In the rows, 128 means zero.
Rotation paths and how fast each direction turns (deg/step)
Each turn is a multiple of 5 degrees from 10 to 175, or 0.
Each row of a path follows its step; steps can be skipped.

step 0: [116 125 118 130 130 130 133 126 126 125 134 125 122 127 120 138 122 125
 114 125 148 119 133 123 126 131 112 139 121 121 120 133 125 136 140 131
 120 123 132 134 125 122 124 125 123 125 126 131 133 137 133 123 128 126
 130 127 122 132 126]
step 1: [134 132 127 112 129 127 117 137 123 120 118 122 135 138 131 128 122 126
 126 130 130 120 125 135 123 117 122 132 135 125 128 130 131 132 131 131
 119 123 130 135 139 139 126 130 126 130 131 136 118 117 140 125 139 121
 127 124 126 118 138]
step 2: [134 131 128 129 123 126 128 128 125 124 121 132 129 131 136 123 139 129
 127 129 120 126 134 111 127 122 125 128 123 132 134 127 124 121 113 113
 127 114 126 130 131 123 119 134 124 146 128 119 122 131 140 127 122 136
 115 133 127 130 130]
step 3: [120 122 126 135 123 125 131 122 124 126 136 140 129 139 121 129 140 132
 142 125 125 125 142 119 138 122 120 124 128 113 132 134 126 130 128 134
 138 135 131 133 136 127 131 126 127 121 138 131 132 134 127 128 114 127
 127 121 126 121 129]
step 4: [131 137 129 134 116 136 134 136 135 120 123 133 134 126 126 125 119 135
 123 129 141 120 129 131 132 131 140 134 130 129 119 130 123 131 128 129
 128 132 138 131 142 124 130 127 128 120 132 128 123 127 124 121 123 125
 140 120 117 143 140]
step 5: [127 122 122 124 119 135 118 137 133 118 125 110 120 122 125 133 119 123
 119 120 125 130 128 126 119 126 133 131 114 114 128 126 130 137 123 120
 136 119 127 123 126 129 136 136 123 129 120 129 129 130 136 115 126 123
 125 128 127 126 130]
step 6: [124 140 139 125 132 127 131 120 135 126 127 115 134 135 131 130 131 126
 122 138 129 126 135 133 136 121 118 118 123 116 131 132 129 134 127 127
 119 122 129 135 123 132 114 126 132 140 132 133 142 134 136 125 125 126
 125 129 121 117 126]
step 7: [129 128 135 121 121 119 128 144 133 132 129 137 137 135 128 119 129 128
 135 127 127 119 129 122 125 133 122 118 125 121 134 134 129 123 131 137
 123 121 125 132 138 126 126 125 116 136 138 118 121 143 128 134 139 131
 132 127 133 132 138]
step 8: [126 126 123 139 131 125 127 132 119 130 135 127 135 137 129 135 135 137
 118 123 129 125 129 111 123 116 126 132 123 127 123 128 122 125 135 124
 138 122 129 135 140 125 125 121 126 122 116 117 117 130 122 112 125 125
 127 125 128 136 124]
step 9: [139 123 128 127 125 126 117 129 130 121 126 116 131 138 126 132 118 137
 139 133 128 129 124 125 134 127 134 135 127 132 133 134 131 130 124 131
 131 130 131 132 141 139 130 124 128 123 125 129 142 116 131 124 109 130
 128 118 117 119 132]
step 10: [128 134 121 132 127 139 131 127 143 130 119 124 129 114 132 120 130 122
 133 126 133 128 127 122 129 130 141 130 123 129 133 132 123 128 118 126
 133 128 131 129 131 124 123 126 124 137 135 123 139 144 152 126 126 123
 136 126 128 129 127]
step 11: [121 125 134 130 132 140 128 134 129 126 132 123 125 132 134 139 135 122
 124 120 122 129 130 125 132 127 121 124 124 108 124 143 129 136 136 130
 128 123 123 117 135 116 132 119 138 130 140 132 131 131 129 124 133 123
 131 128 141 127 135]
Directions:
[129 128 129 127 130 128 126 129 126 127 124 125 127 127 127 127 126 126
 127 131 128 129 125 125 128 128 129 131 131 128 129 125 127 129 127 128
 128 128 131 129 126 130 130 125 126 130 127 130 127 128 128 124 127 128
 126 128 127 126 127] -> 90
[128 129 125 128 125 127 131 129 127 130 127 128 128 130 129 130 129 128
 128 128 127 130 128 126 128 130 130 125 131 128 130 130 128 128 126 130
 130 130 129 130 128 129 128 128 126 123 125 127 129 127 127 128 126 129
 127 129 127 131 128] -> 70

step 0: [122 133 120 127 126 121 141 135 133 128 130 143 137 128 131 123 131 127
 127 131 126 131 133 123 114 112 125 135 127 127 123 130 122 124 129 120
 119 133 136 129 138 126 139 125 127 136 131 131 118 137 127 129 128 120
 134 138 118 128 131]
step 1: [111 130 133 126 122 123 126 141 137 130 127 124 133 124 135 117 131 131
 126 126 126 124 128 116 114 128 131 123 133 120 131 142 122 124 130 124
 119 129 125 126 134 121 125 125 130 132 123 120 128 122 127 137 134 129
 123 136 143 124 125]
step 2: [118 127 126 128 127 136 140 135 134 134 129 126 117 128 123 127 129 143
 123 136 132 114 127 133 126 129 111 126 128 131 130 135 120 127 128 125
 128 125 129 128 132 123 144 117 134 130 132 125 127 131 124 124 121 132
 136 136 137 121 127]
step 3: [120 146 133 126 139 132 129 134 135 129 123 123 123 122 121 118 129 136
 122 127 127 134 121 133 125 120 125 119 136 130 124 126 129 124 141 128
 125 128 134 132 120 124 129 121 130 124 118 123 125 140 123 138 120 125
 123 137 123 127 119]
step 4: [122 131 140 128 132 128 125 125 140 121 128 118 140 127 126 122 120 139
 126 131 124 124 121 129 123 130 124 122 136 130 129 134 127 132 143 117
 136 124 127 116 133 119 132 129 128 136 132 128 127 143 129 117 130 121
 131 123 128 125 136]
step 5: [126 142 138 131 133 130 129 137 138 130 133 130 126 126 118 134 121 132
 123 140 134 136 118 122 124 128 130 133 132 120 130 126 127 115 130 125
 133 113 116 125 123 125 138 137 136 134 131 131 132 122 127 125 127 129
 128 138 121 128 133]
step 6: [133 140 133 133 128 124 125 143 124 128 135 129 121 119 128 119 118 142
 131 133 136 134 131 134 119 120 130 131 135 132 128 127 133 131 117 115
 127 131 128 126 137 130 132 128 135 127 131 124 122 132 138 126 129 113
 124 128 123 126 138]
step 7: [123 135 132 132 123 122 132 131 137 125 130 132 134 125 122 123 139 132
 129 126 132 130 137 122 116 125 128 125 130 136 128 143 128 130 126 131
 120 119 125 127 134 116 131 134 131 142 135 134 122 126 139 133 117 130
 115 130 122 139 133]
step 8: [123 135 118 144 125 130 132 130 140 122 131 123 125 127 135 124 122 137
 125 132 127 122 128 121 126 132 121 130 136 123 128 136 134 123 118 128
 120 124 117 125 130 133 126 116 134 140 120 117 121 121 127 127 116 125
 124 129 135 130 133]
step 9: [123 129 132 135 132 126 130 129 125 126 133 127 122 113 122 129 134 137
 116 133 120 133 138 138 119 122 121 128 135 124 118 134 118 131 123 124
 124 133 126 120 129 132 130 120 131 130 129 129 130 133 123 126 109 141
 126 129 124 124 121]
step 10: [121 129 135 127 138 129 138 120 146 119 120 136 128 132 130 115 120 130
 127 121 122 134 126 129 122 123 121 138 140 119 115 129 120 122 131 124
 126 129 131 125 123 125 128 121 126 129 133 124 121 135 133 137 122 126
 123 125 130 127 134]
step 11: [120 133 141 127 133 126 125 129 139 123 124 135 127 116 132 126 131 139
 131 141 129 128 132 127 125 146 128 132 136 116 120 138 124 129 133 128
 137 121 124 122 135 130 128 124 126 130 128 128 127 129 119 123 141 133
 121 132 132 120 129]
Directions:
[126 127 128 131 126 129 131 127 127 130 130 127 127 130 126 126 128 125
 129 128 127 126 130 129 129 127 126 128 131 130 126 128 127 126 126 128
 130 127 127 130 127 124 129 130 127 130 132 131 130 130 130 125 130 131
 128 128 127 128 127] -> 145
[131 127 129 126 129 124 127 130 127 130 130 125 130 129 125 125 128 129
 127 126 128 127 130 130 128 128 129 128 129 127 129 130 128 134 129 128
 127 130 126 125 127 128 128 129 127 127 129 129 129 128 128 127 128 131
 128 128 131 128 129] -> 140

step 0: [128 145 123 124 124 120 142 135 119 117 134 135 123 132 128 134 135 125
 130 135 127 118 132 133 136 128 125 125 115 117 123 127 127 131 119 118
 137 120 120 129 121 122 124 125 122 135 130 128 116 135 133 123 130 120
 127 125 128 139 122]
step 1: [127 124 124 128 119 123 137 141 132 129 131 127 127 134 131 135 114 119
 121 135 128 117 137 119 125 131 118 142 121 123 125 127 117 132 131 131
 123 133 137 129 134 122 140 128 123 114 136 128 128 129 128 115 141 130
 121 134 130 135 129]
step 2: [137 123 129 126 138 127 137 135 129 131 137 142 132 115 130 123 120 129
 134 133 144 129 128 113 126 130 120 135 123 137 131 131 130 124 123 124
 131 127 115 130 120 141 130 126 124 116 130 127 123 126 118 133 133 131
 118 118 125 133 123]
step 3: [128 131 127 134 123 119 135 132 116 126 131 146 132 135 135 140 143 136
 125 128 125 140 129 123 126 131 121 136 127 125 126 143 122 136 117 132
 130 128 112 130 135 127 130 124 122 122 113 132 131 130 128 132 131 121
 131 132 123 130 133]
step 4: [123 130 132 136 117 124 137 134 131 130 134 122 137 136 131 141 130 129
 120 133 113 128 140 128 125 125 138 129 126 136 135 119 115 129 131 122
 133 128 121 118 127 143 121 126 119 126 134 131 121 130 120 122 133 122
 122 123 125 141 123]
step 5: [118 124 119 129 115 119 138 133 123 127 127 133 135 120 123 133 125 119
 132 133 138 120 117 129 132 129 132 139 132 116 139 124 133 127 132 126
 119 134 119 131 122 134 130 116 132 119 138 137 120 136 132 134 137 125
 124 127 117 128 126]
step 6: [128 121 125 126 122 129 139 143 134 135 133 126 141 123 139 116 139 127
 117 131 132 129 139 125 133 127 116 135 128 123 132 128 118 121 121 129
 127 123 120 143 115 131 134 132 124 127 119 135 133 128 139 130 126 124
 128 128 129 125 130]
step 7: [130 131 131 123 119 130 134 122 124 136 140 128 137 121 122 140 135 131
 130 125 134 125 138 118 126 125 123 130 119 118 135 137 125 132 122 118
 133 132 124 121 120 134 130 127 125 125 133 131 126 123 112 125 122 116
 142 137 140 137 131]
step 8: [130 129 116 133 111 123 126 139 118 126 126 129 132 124 134 135 128 127
 124 134 131 125 120 131 118 125 126 125 130 133 124 116 134 131 134 128
 134 132 120 120 123 125 142 128 114 117 121 137 122 141 118 127 130 127
 125 133 142 131 126]
step 9: [128 126 121 127 124 123 142 143 124 132 132 122 135 125 130 123 119 125
 123 125 133 122 126 115 142 136 134 117 120 125 123 123 117 128 139 120
 134 124 117 126 129 130 124 116 129 119 118 122 133 129 133 142 133 125
 129 128 126 135 133]
step 10: [126 131 126 133 118 121 133 138 118 127 146 134 125 130 133 131 121 123
 129 137 132 116 133 131 134 114 123 131 119 131 136 137 125 136 116 124
 121 134 116 136 122 128 128 123 130 131 127 119 133 131 131 120 117 130
 137 119 130 130 137]
step 11: [130 133 134 131 131 120 138 136 136 131 128 142 133 131 139 138 124 130
 117 127 128 116 127 130 121 134 119 137 122 127 132 117 123 127 120 118
 131 134 131 133 118 121 127 120 114 131 136 127 130 130 114 134 131 127
 123 141 136 128 130]
Directions:
[130 127 130 125 127 127 127 127 127 130 128 128 127 127 127 130 127 127
 124 130 128 127 128 128 126 127 129 129 128 128 131 128 130 127 129 126
 129 132 130 125 130 129 129 130 125 129 131 128 127 130 127 128 129 132
 128 125 128 125 131] -> 115
[128 129 127 126 125 129 128 130 129 129 127 127 126 124 126 127 130 128
 125 126 129 128 129 126 126 127 130 128 130 125 127 128 129 130 130 127
 128 129 129 126 124 129 129 130 130 131 126 130 129 130 130 128 125 127
 129 128 130 129 124] -> 40
[129 127 131 128 130 127 129 128 129 129 127 128 130 127 130 128 125 128
 126 130 129 129 128 131 127 129 130 126 127 128 127 128 125 124 129 127
 128 124 128 128 127 128 128 132 126 130 130 128 130 127 126 132 127 127
 127 127 129 132 126] -> 155

step 0: [121 132 125 112 124 134 138 125 130 118 113 125 127 112 127 127 139 121
 138 135 123 138 124 133 131 133 122 120 133 124 125 120 118 142 124 122
 128 125 124 122 124 130 127 121 140 127 122 138 137 135 126 124 123 120
 124 133 132 119 133]
step 1: [132 117 143 113 130 133 128 133 137 136 140 128 118 134 118 127 127 127
 125 134 126 125 120 133 129 128 126 122 112 128 138 126 142 135 109 139
 121 131 127 128 126 129 128 131 129 128 127 135 117 129 124 125 120 129
 122 124 136 123 123]
step 2: [120 125 133 129 121 142 133 125 133 121 130 123 126 125 128 123 119 114
 126 124 135 135 132 123 119 119 127 125 126 127 127 119 122 138 125 136
 131 123 128 130 127 135 114 121 136 138 130 135 149 140 120 120 135 125
 133 121 126 137 136]
step 3: [126 137 141 114 115 129 122 132 133 125 124 136 129 131 108 133 125 131
 126 128 123 122 126 142 123 142 126 125 135 129 130 130 127 142 122 123
 128 129 132 126 119 132 133 127 138 127 129 134 131 133 131 135 116 126
 114 133 133 118 137]
step 4: [125 126 128 122 125 141 137 131 143 136 142 122 133 131 128 126 139 122
 127 137 131 132 120 115 127 116 121 123 127 132 126 118 130 139 114 134
 134 125 120 125 130 136 126 128 124 142 131 131 130 125 123 128 129 133
 132 136 140 116 126]
step 5: [127 124 138 121 126 133 129 130 141 129 118 135 119 115 123 126 133 126
 129 125 130 121 130 139 132 137 128 127 125 120 121 130 129 124 123 138
 128 125 141 126 128 135 120 130 138 137 131 147 135 141 118 124 124 121
 136 125 118 128 141]
step 6: [116 124 128 115 119 130 135 128 131 133 135 124 131 127 116 135 133 129
 130 127 124 134 129 127 125 126 128 117 128 128 141 124 124 143 118 126
 132 123 121 127 122 133 121 134 127 110 139 140 138 128 138 121 122 130
 115 124 141 126 128]
step 7: [138 130 133 116 121 129 135 126 145 126 129 128 121 139 124 134 135 116
 121 130 132 130 122 139 119 126 112 126 128 128 133 119 130 132 125 140
 122 120 130 128 130 125 121 127 136 147 119 125 132 131 122 130 126 127
 138 118 129 121 129]
step 8: [120 121 130 119 121 133 117 134 138 122 125 123 129 118 131 125 126 136
 138 135 128 126 126 133 125 126 138 121 129 129 122 115 135 145 114 120
 138 134 134 133 117 136 118 130 137 125 128 137 134 136 128 121 132 121
 130 132 124 122 136]
step 9: [132 122 144 115 132 138 135 126 132 130 134 126 124 129 116 126 133 115
 129 132 135 133 121 138 125 133 126 133 131 122 138 125 113 134 121 131
 123 125 119 114 129 136 134 127 134 131 142 131 126 134 127 123 114 125
 124 131 141 126 122]
step 10: [120 131 128 118 115 137 131 136 141 135 132 129 123 120 128 128 123 125
 114 126 125 119 134 123 121 126 132 122 120 135 137 120 140 130 127 136
 125 128 139 128 121 133 117 129 139 141 123 134 136 128 117 123 136 136
 128 126 139 125 130]
step 11: [125 123 136 128 123 119 127 124 137 119 122 132 127 124 118 121 130 123
 130 125 120 135 118 127 131 139 119 120 132 125 121 126 120 145 117 131
 138 127 121 130 126 141 123 136 136 133 131 127 146 131 131 125 115 116
 127 130 129 127 137]
Directions:
[128 124 130 131 128 129 128 126 128 128 130 131 129 127 127 128 128 132
 126 129 126 127 123 127 127 129 126 131 128 128 129 130 127 131 125 126
 128 128 126 129 127 127 126 131 126 127 129 128 125 127 131 127 126 127
 127 127 129 129 127] -> 140
